Questions about the table below. Indices start at 1.
1) Read off the entry at row 1, column 3.
2) Read off the top-left entry.
3) Read off the maximum.
4) Read off the entry at row 1, column 2.
5) Read off the entry just left of 142.
6) Read off the bottom-right entry.
7) Read off the bottom-left entry.
8) Read off the entry in row 2 and column 3.
[[116 104 133 130 131 107]
 [102 124 117 117 135 124]
 [132 115 150 116 128 123]
 [122 124 140 147 134 120]
 [134 117 147 108 126 127]
 [134 149 125 129 128 145]
 [133 134 150 140 131 132]
 [137 145 123 128 125 143]
 [152 132 136 137 121 131]
 [121 143 142 122 135 143]
 [151 124 129 114 117 130]
 [122 128 100 122 125 126]
 [149 132 136 138 122 131]
 [107 119 120 117 133 121]
 [138 111 114 132 120 112]
 [134 119 147 112 127 127]]
1) 133
2) 116
3) 152
4) 104
5) 143
6) 127
7) 134
8) 117

m =
[[116 141 140 118 122 121 142]
 [145 115 111 144 143 121 113]
 [117 138 137 116 113 128 141]
 [153 106 105 149 150 120 103]
 [144 111 113 143 135 129 113]
 [129 123 128 127 123 132 124]
 [111 141 141 110 107 127 143]
 [116 135 135 116 113 127 135]
 [143 118 112 143 145 121 116]
 [156 104 103 151 153 115  98]
 [147 114 110 142 147 120 106]
 [124 131 128 124 123 125 129]
 [111 142 146 108 111 129 144]
 [130 129 130 127 128 133 134]]
Indices start at 1.
The bottom entry of the column that holds the largest entry -> 130
What is the entry directly below 122?
A: 143
The entry in row 1 and column 3 -> 140
What is the entry in row 3 and column 2?
A: 138
The entry at row 2, column 1 -> 145
What is the top-right entry?
A: 142
What is the entry in row 1 and column 1?
A: 116
The largest entry: 156
What is the entry directly above 98?
A: 116
What is the entry in row 3 and column 1?
A: 117
The entry at row 3, column 3 is 137
What is the bottom-right entry?
A: 134
What is the entry directly above 114?
A: 104
The minimum -> 98
What is the entry just left of 108?
A: 146
What is the entry directly above 134?
A: 144
What is the entry directly above the largest entry?
A: 143
The entry directly below 108 is 127
What is the entry just right of 122?
A: 121
The entry just left of 122: 118
The entry in row 1 and column 2 is 141

Read these off the grid that follows.
1) Give the entry just right of the smallest entry.
2) Give the first entry on the main diagonal.
3) Give the 2nd entry on the diagonal from the top-right corner.
4) Give the top entry of the column that holds the smallest entry.
5) Give the bottom-left entry.
[[121 136 127 144 107 146 112 110]
 [109 151 140 129 109 101 104 109]
 [108 151 139 130 108 101 104 108]
 [118 138 125 148 100 150 106 102]
 [108 151 139 130 108 102 103 107]
 [140 138 141 118 122 126 122 134]
 [108 152 140 130 108 102 103 108]
 [143 141 143 116 121 125 120 138]
 [123 138 128 141 108 145 111 113]
 [127 132 126 135 112 146 117 118]
 [108 152 140 130 108 102 103 107]
 [146 138 142 115 124 126 120 140]
 [147 143 145 113 122 122 115 142]
 [146 139 142 115 124 125 119 141]]
1) 150
2) 121
3) 104
4) 107
5) 146

Questions about the grid below. Rows and columns are numbered from 1.
1) What is the entry in row 1 and column 2?
2) What is the bottom-left entry?
3) What is the entry at row 1, column 1?
4) What is the entry in row 3 and column 1?
5) What is the entry in row 2 and column 1?
6) What is the entry just left of 120?
[[122 124 131 127 126 138 142 123 127 126 123 137 133]
 [129 143 138 116 119 112 118 116 112 128 130 144 134]
 [128 114 153 137 129 122 122 130 139 123 148 126 119]
 [135 130 136 134 106 136 120 127 121 147 139 111 121]
 [123 123 129 126 126 142 146 122 129 128 121 145 139]
 [127 138 136 116 121 110 118 113 114 128 129 141 132]]
1) 124
2) 127
3) 122
4) 128
5) 129
6) 136

Questions about the array below. Indices start at 1.
1) The entry in row 1 and column 2?
2) The entry directly below the smallest entry?
3) The entry just left of the centre entry?
4) The entry just right of the centre entry?
5) The entry in row 3 and column 1?
6) The entry at row 2, column 2?
7) The bottom-left entry?
8) The entry at row 3, column 2?
[[132 135 107 107 117 127 114 124 116 110 151 146 119 136 116]
 [131 135 112 106 113 126 117 119 116 111 151 146 119 136 117]
 [132 135 107 107 116 127 113 123 117 110 151 146 119 136 117]
 [130 133 113 103 115 125 117 118 116 111 151 147 117 135 117]
 [136 139 106 116 111 129 115 127 116 106 155 143 126 139 117]
 [134 139 116 112 105 128 122 118 116 107 156 144 124 137 117]
 [134 139 107 112 112 128 114 125 116 108 153 144 123 138 117]]
1) 135
2) 116
3) 117
4) 116
5) 132
6) 135
7) 134
8) 135
